One vector is turned by the same rotation once a tick. Each row is the vector after some number of ticks, and that number follows the row.
The counts run from 0 to 211.
0, 13, 42, -40, 10, -3, 34, 27, -51, -18, -27, -22, 33, 3, 0, -8, -53, 5, 5, -12, -26, 40, -12, 22, -33, -12, -62, 21, 19, -43, -25, -7, -3, 29, -15, 6, -4, 29, -23, 31, -1, 11, -11, 3, 4, 41, 11, 19, 19, 6, -13, -18, -6, 31, 2, -34, 24, -20, 23, -7, -17, -8, 36, 25, 15
101
-20, -2, 43, -19, 13, 0, 18, 65, -10, -20, 15, -5, 13, 3, -15, -3, -41, -15, 12, -12, -58, -27, 1, 5, -35, 12, -31, 12, 21, -49, -38, -7, 7, 22, -37, 0, -8, 43, 17, 22, 11, 5, -30, -1, 20, 44, -17, -34, 19, 3, -12, 25, -17, 37, -4, -6, -23, -24, -9, -32, 11, 14, 30, 63, -10
197
-10, 3, 21, -34, 30, -17, 33, 41, -29, 4, -24, -8, 54, 29, -6, 19, -35, -5, 9, -40, -38, -26, 16, 9, -14, -19, -25, 38, -7, -58, -42, -20, 15, -2, -4, 3, -24, 52, 5, 12, 21, 6, -27, 9, 30, 23, -10, -6, 15, 5, 7, 26, -23, 45, 0, -9, 12, -24, 10, -22, 10, -12, 10, 45, -2
82
-15, -10, 19, -6, 37, 24, 20, 47, 4, -53, -6, -10, 20, 10, 11, 12, -39, 3, 9, 30, -14, 16, -13, 3, -23, 10, -30, -13, 46, -34, -15, -27, -10, 23, -50, -40, 3, 20, 2, 38, -14, 27, -42, 1, 24, 50, -10, -26, 2, -12, 9, -7, -9, 35, -6, -9, -21, -27, 11, -9, -44, 47, 41, 38, -13
20
-24, 13, 38, -28, -1, 25, 54, 43, -17, 13, -29, -4, 39, 4, -21, 23, -30, -10, -2, -21, -41, 3, -3, 24, -18, -4, -44, 18, -12, -66, -28, 3, -18, 15, -20, 5, 1, 37, 6, 12, 17, 7, -26, 7, 11, 54, 5, -10, 43, 0, -3, 34, -16, 26, 0, 3, 23, -40, 8, -31, 8, 13, 27, 36, 1
114
-15, 13, 44, 8, 4, 25, 45, 42, -10, 1, -17, -14, -11, 2, -7, 12, -21, -13, 3, 28, -35, 15, -33, 31, -35, 8, -16, 6, -6, -50, -22, -3, -23, 30, -42, 2, 3, 23, 6, 24, -3, 16, -31, -3, 0, 56, 9, -16, 28, -28, -28, 24, -15, 17, -11, -4, 8, -22, 17, -9, -1, 39, 43, 40, -5
14
12, 2, 28, -9, 30, 2, 7, 35, -59, -17, -7, -30, 30, 14, -8, 9, -51, 6, 41, -21, -32, -11, -14, 15, -46, -14, -33, 27, 29, -56, -13, -14, 12, 13, -33, -1, -8, 24, -8, 18, 26, -9, -32, 9, 20, 30, -21, 4, -12, -3, -12, -12, -34, 16, 8, -8, 2, -13, -2, -25, -7, 3, 27, 55, 20
9
-9, 13, 46, -19, 8, -2, 20, 56, -24, -9, -6, -31, 18, 18, -13, -2, -41, -6, 13, -2, -35, 4, -26, 34, -42, 5, -49, 26, -7, -39, -14, -3, 12, 13, -34, 14, 3, 26, 12, 21, 7, 23, -19, 2, 9, 38, -1, -39, 36, -3, -37, 7, -26, 33, 0, -29, -8, -9, 16, -20, 9, 8, 35, 62, 3
99
29, 8, 50, -25, 29, 9, 18, 27, -46, -11, -33, -23, 27, 11, 27, 17, -16, -5, 53, 3, -19, 29, -20, 40, -35, -12, -33, 50, 7, -41, -20, -33, 10, 20, -14, 15, 0, 33, 1, 22, 5, 20, -18, -5, 48, 43, 22, -1, -5, -10, -8, -4, -43, 34, 7, -25, 6, 1, 36, -21, -19, 10, 26, 17, 16
142
-1, -10, -9, -15, 24, 2, 30, 41, -43, -8, -24, -39, 21, 30, -5, 37, -53, -8, 21, -35, -27, -1, -16, 32, -26, -8, -45, 22, 20, -45, -8, -27, 27, 11, -23, -6, 3, 22, -11, 38, 25, -5, -32, -13, 21, 55, 1, 16, 11, -3, -6, -9, -36, 15, -19, -11, 14, 0, -12, 1, -9, -6, 34, 50, 19
126
-35, -17, 14, -31, 37, 6, 35, 40, -14, -8, -28, -17, 25, 32, -22, 27, -55, -8, 9, -22, -29, -5, 11, -11, -9, 3, -55, -10, 11, -47, -35, -32, 20, 5, -27, -16, -11, 25, 18, 30, 8, 7, -44, -3, 12, 53, -15, 19, 1, 14, 7, 6, -13, 16, -25, 8, -4, -21, -8, 1, -13, 13, 29, 44, -1
211
-14, -10, 23, -9, -24, -8, 37, 25, -6, -12, -9, -20, 32, 6, -23, 31, -20, -4, -5, 15, -36, -14, 2, 28, -42, 20, -27, 8, 0, -39, -20, -3, -24, 21, -17, -18, 13, 43, 11, 19, -7, -5, -24, 7, 13, 65, 9, -28, 52, -26, -15, 17, -6, 40, 20, -11, 11, -16, 8, 11, 6, 11, 57, 52, -33
73
8, -5, 26, -34, 13, -29, 34, 41, -50, -29, -19, -25, 30, 39, 20, 12, -15, -10, 16, -3, -24, 17, -21, 36, -8, 0, -42, 39, -2, -29, -25, -43, 19, 7, -3, 15, -1, 38, 13, 31, -11, 18, -14, 5, 34, 39, 13, -20, 4, 6, -2, 14, -34, 43, -10, -51, -17, -6, 25, 3, -18, -4, 27, 30, -6
84
-16, 2, 21, -19, 33, 10, 18, 9, -44, -35, -31, -18, 42, 26, -15, 0, -62, 8, -22, 13, -8, 38, -19, 3, -29, -10, -35, 0, 12, -36, -22, -18, -6, 17, -36, -33, -4, 36, -14, 24, -4, 11, -43, 15, -2, 47, -14, 23, 5, -13, 1, -14, 0, 26, -2, -9, 35, -26, 15, 18, -27, 6, 49, 13, 3
3
6, -2, 32, -35, 3, -12, 18, 16, -29, -8, -32, -29, 40, 0, -1, 27, -52, 0, -3, -12, -25, 18, -15, 13, -22, 9, -64, 24, 24, -33, -30, -7, -10, 25, -24, -14, 28, 42, -31, 27, -1, 1, -17, -10, 37, 70, 16, 13, 23, -11, 4, -18, -15, 30, -4, 3, 16, 0, 10, -2, -16, 4, 49, 45, 11
159
-4, -6, 20, -25, 19, -10, 16, 19, -29, 14, -21, -36, 31, 17, -10, 31, -51, 0, 6, -10, -33, -16, -4, 21, -29, 13, -41, 39, -11, -46, -4, -17, 2, 9, -27, 1, 22, 39, 10, 26, 11, 9, -34, 13, 22, 45, -5, -20, 48, -26, -11, -11, -36, 26, 0, -7, 5, 13, 12, -14, 18, -15, 40, 51, -13
41
-14, -14, 23, -24, 37, 32, 2, 29, 0, -26, -9, 2, 29, 5, -10, 21, -55, 0, 10, -4, -42, -14, 24, -17, -22, 1, -25, -6, 28, -60, -35, -12, -18, 21, -42, -21, -2, 43, 5, 18, 22, 13, -52, 19, 21, 48, -19, -7, 13, 2, 5, 4, -19, 36, 6, 30, 7, -32, -3, -38, -11, 16, 40, 41, -2
22
6, 1, 29, -8, 39, 18, 17, 38, -23, -63, -8, -19, 42, 6, 14, 9, -17, 10, 12, 21, -8, 31, -19, -3, -18, 0, -39, 7, 31, -26, -9, -28, -19, 23, -24, -40, 15, 26, -7, 29, -21, 22, -22, -2, 25, 39, -5, -11, -10, -18, 10, 8, -16, 52, 0, -20, -9, -34, 38, 2, -58, 41, 41, 21, 0
19
22, -10, 39, -25, 20, 3, 22, 43, -31, -10, -15, -24, 29, 10, 19, 39, -6, -3, 39, -5, -34, -10, -12, 26, -17, 9, -33, 47, 28, -40, -21, -24, -11, 11, -8, 3, 30, 32, 0, 13, 18, 17, -12, 16, 47, 42, 9, -29, 6, -8, 5, 16, -52, 42, 6, -11, -7, -3, 26, -36, -10, 9, 8, 32, 0
25
8, -5, 31, -42, 11, 6, 29, 3, -30, -9, -48, -15, 40, 1, -5, 25, -42, 3, -5, -9, -29, 32, -13, 17, -14, -6, -49, 12, 18, -32, -33, -19, -13, 23, -33, -17, 17, 38, -31, 15, -2, -10, -11, -2, 41, 71, 27, 29, 10, -8, 16, -5, 1, 27, -10, 0, 24, -11, 17, 15, -25, 7, 45, 20, 2
160
-26, -7, 34, -3, 12, 10, 8, 39, -27, -47, 8, -12, 25, 7, -17, 8, -37, 0, -3, 0, -36, -19, -16, 27, -49, 5, -18, -5, 45, -48, -34, 25, -21, 29, -30, -33, 4, 32, -2, 11, 25, -13, -32, -1, -4, 50, -25, -15, 5, -18, -17, 13, -4, 40, 31, -1, 16, -28, 0, 0, -5, 21, 47, 62, -19
106
-26, -18, 37, 7, 17, 8, 23, 37, -20, -46, 9, 5, 4, 17, -3, -6, -23, -11, 3, 36, -40, -8, -21, 26, -47, 10, -6, -14, 30, -36, -38, 4, -21, 21, -37, -27, 0, 38, 8, 15, 12, 7, -32, 8, -2, 53, -14, -32, 9, -18, -13, 26, -6, 32, 20, -13, 2, -35, 15, 1, -20, 37, 47, 44, -34
105
-9, -6, 23, -18, 32, 14, 34, 13, -7, -16, -13, -27, 8, 15, -11, 23, -37, -5, 30, 4, -34, 13, 23, 12, -36, 17, -37, -1, 8, -52, -28, -24, -16, 24, -53, 8, -17, 22, 22, 59, -12, 16, -49, 11, 8, 48, -11, -3, 26, -5, -18, -10, -27, 8, -16, -9, 4, -16, 0, -12, -9, -4, 56, 35, 13
54
5, -12, 26, -36, 42, 21, 26, 18, -3, -16, -26, 3, 29, 8, 10, 24, -28, -2, 23, -9, -39, 3, 32, -11, -5, 3, -34, 10, 14, -59, -38, -26, -23, 24, -31, -4, -11, 42, 19, 24, 12, 23, -42, 26, 31, 41, -7, -9, 22, 10, 13, 10, -28, 35, 1, 11, 14, -35, 21, -38, -21, 16, 27, 15, 2
154
-19, 1, 31, -6, 30, -29, -1, 25, -27, -23, -15, -19, 14, 29, 1, 12, -44, -8, -5, 17, -18, 1, -23, -6, -38, 9, -37, -4, 26, -17, -31, -17, -5, 8, -61, -31, 8, 34, 4, 30, -24, -4, -32, -3, 23, 56, -5, 4, -17, -25, -11, -18, -4, 33, -20, -19, -2, 9, 8, 32, -25, 35, 58, 36, -25
177
-16, -3, 23, -32, 8, 1, 34, 9, -18, 19, -27, -27, 36, 18, -21, 40, -41, -5, 0, -6, -33, -11, 22, 9, -34, 8, -33, 15, -31, -50, -28, -17, -21, 19, -29, 0, 7, 49, 17, 27, 12, 0, -46, 21, 16, 61, -1, -1, 51, -27, -6, 3, -17, 28, 0, 7, 28, -5, 17, -16, 22, -12, 46, 42, -19
172
-12, -9, 41, -2, 14, -16, 31, 13, -53, -35, -18, -11, 53, 26, -5, 11, -6, 5, -1, 5, -12, -11, -3, 30, -51, 11, -5, 24, 0, -43, -33, -18, -26, 2, -1, -19, -1, 51, 14, 5, 9, -7, -30, 9, 13, 34, -8, -4, -18, -28, -9, 29, -25, 54, 28, -29, 23, -21, 37, 17, -13, 20, 42, 17, -31
90
-5, 6, 10, -10, 18, -11, 1, 39, -12, -30, -2, -21, 55, 1, -20, 25, -40, 2, -6, -26, -22, -44, 2, 3, -21, -11, -13, 26, 22, -46, -12, -2, 4, 19, -33, -25, -16, 42, -16, 27, 5, -14, -43, -7, 38, 49, -6, -18, 8, -34, 6, 15, -8, 47, 3, 1, -10, -33, -15, 5, 7, 7, 36, 71, -16
165
-18, -15, 22, -15, -12, 7, 44, 23, -4, -24, -21, -14, 20, 8, -10, 43, 3, -19, 9, 26, -34, 3, 10, 29, -29, 25, -28, 2, 1, -32, -34, -18, -24, 31, -21, -8, 8, 34, 19, 26, -6, -1, -28, 5, 15, 62, 16, -44, 38, -24, -11, 32, -13, 31, 0, -16, 2, -22, 24, 1, -10, 21, 48, 45, -32
72
2, 2, -6, -3, 28, -7, 6, 43, -22, -52, -11, -31, 55, 4, -12, 24, -48, 5, -1, -13, -3, -17, -24, 3, -22, -1, -29, 18, 34, -37, 9, -11, 7, 14, -37, -42, -3, 29, -19, 36, -14, -6, -28, -6, 33, 48, -5, -8, 12, -30, -3, -6, -6, 52, -4, -9, -8, -24, 0, 19, 0, 15, 42, 56, -11
34
-7, -10, 33, 2, 33, 2, -1, 48, -38, -35, 11, -15, 13, 36, -10, 6, -35, -9, 27, 14, -26, -27, -19, 19, -51, 3, 1, 11, 20, -50, -18, -14, 0, 2, -44, -20, 8, 36, 9, 23, 16, 15, -47, 12, 6, 34, -27, -41, -9, -23, -16, 8, -38, 40, 15, -7, 0, -6, 17, -19, -10, 31, 30, 47, -28
7
-16, -16, 20, -12, 32, 17, 47, 57, -10, -27, -19, -17, 0, 16, 12, 21, -11, -8, 48, 2, -30, 11, -23, 19, -20, 14, -47, 7, 31, -46, -21, -37, -1, 24, -32, -6, 8, 7, 20, 40, 8, 22, -29, -11, 26, 59, -5, -10, 1, 10, 5, 14, -38, 17, -26, -18, -28, -24, 6, -6, -47, 37, 26, 46, 3
111
-30, -19, 9, -19, 43, -7, 26, 54, -11, -29, -12, -20, 24, 27, -8, 20, -40, -6, 15, -12, -25, -10, -10, -15, -19, 23, -52, -8, 35, -43, -8, -30, 26, 5, -33, -26, 2, 22, 17, 40, 8, 10, -34, -15, 8, 55, -22, -5, 1, 13, 8, -3, -16, 25, -18, -3, -18, -8, -13, 6, -30, 25, 28, 54, -1
210
-3, -12, 28, -22, 42, 22, 11, 24, -10, -9, -9, 0, 36, 9, -5, 27, -41, 2, 14, -26, -41, -23, 22, -8, -26, -6, -15, 19, 27, -66, -33, -15, -22, 8, -26, -10, -4, 53, 2, 13, 40, 11, -43, 9, 34, 43, -15, -12, 10, 9, 11, 19, -30, 43, 15, 24, 15, -36, 17, -53, -12, 6, 21, 30, 5
23
22, -11, 25, -22, 16, -13, 23, 43, -19, -16, -16, -24, 18, 4, 26, 33, -15, -11, 39, -1, -36, -1, -29, 33, -10, 9, -43, 33, 27, -39, -16, -35, 14, 19, -9, 2, 33, 30, -2, 30, 9, 14, -12, -5, 45, 61, 23, -24, 17, -10, 0, 1, -49, 31, -4, -27, -18, 5, 26, -15, -22, 13, 20, 41, -5
26
3, 20, 51, -8, 13, 15, 15, 33, -39, -35, -21, -4, 55, -10, -4, 11, -9, 11, 1, -7, -22, 6, -6, 11, -36, -4, -8, 28, 7, -47, -33, 1, -39, 20, -16, -20, -5, 44, -10, 5, 3, 8, -34, 2, 29, 31, -3, 4, -8, -44, -6, 31, -10, 69, 23, -7, 17, -44, 32, -6, -10, 34, 33, 27, -9
148
22, 2, 51, -33, 30, 5, 18, 33, -54, -11, -25, -25, 35, 4, 11, 15, -32, 3, 35, -20, -29, 3, -1, 31, -34, -16, -17, 42, 9, -47, -29, -26, 0, 12, -14, 12, -2, 38, -3, 20, 34, 8, -22, 7, 32, 33, -6, -1, 5, -8, -4, -7, -54, 33, 16, -9, 27, -3, 28, -28, -3, -1, 18, 20, 15
141
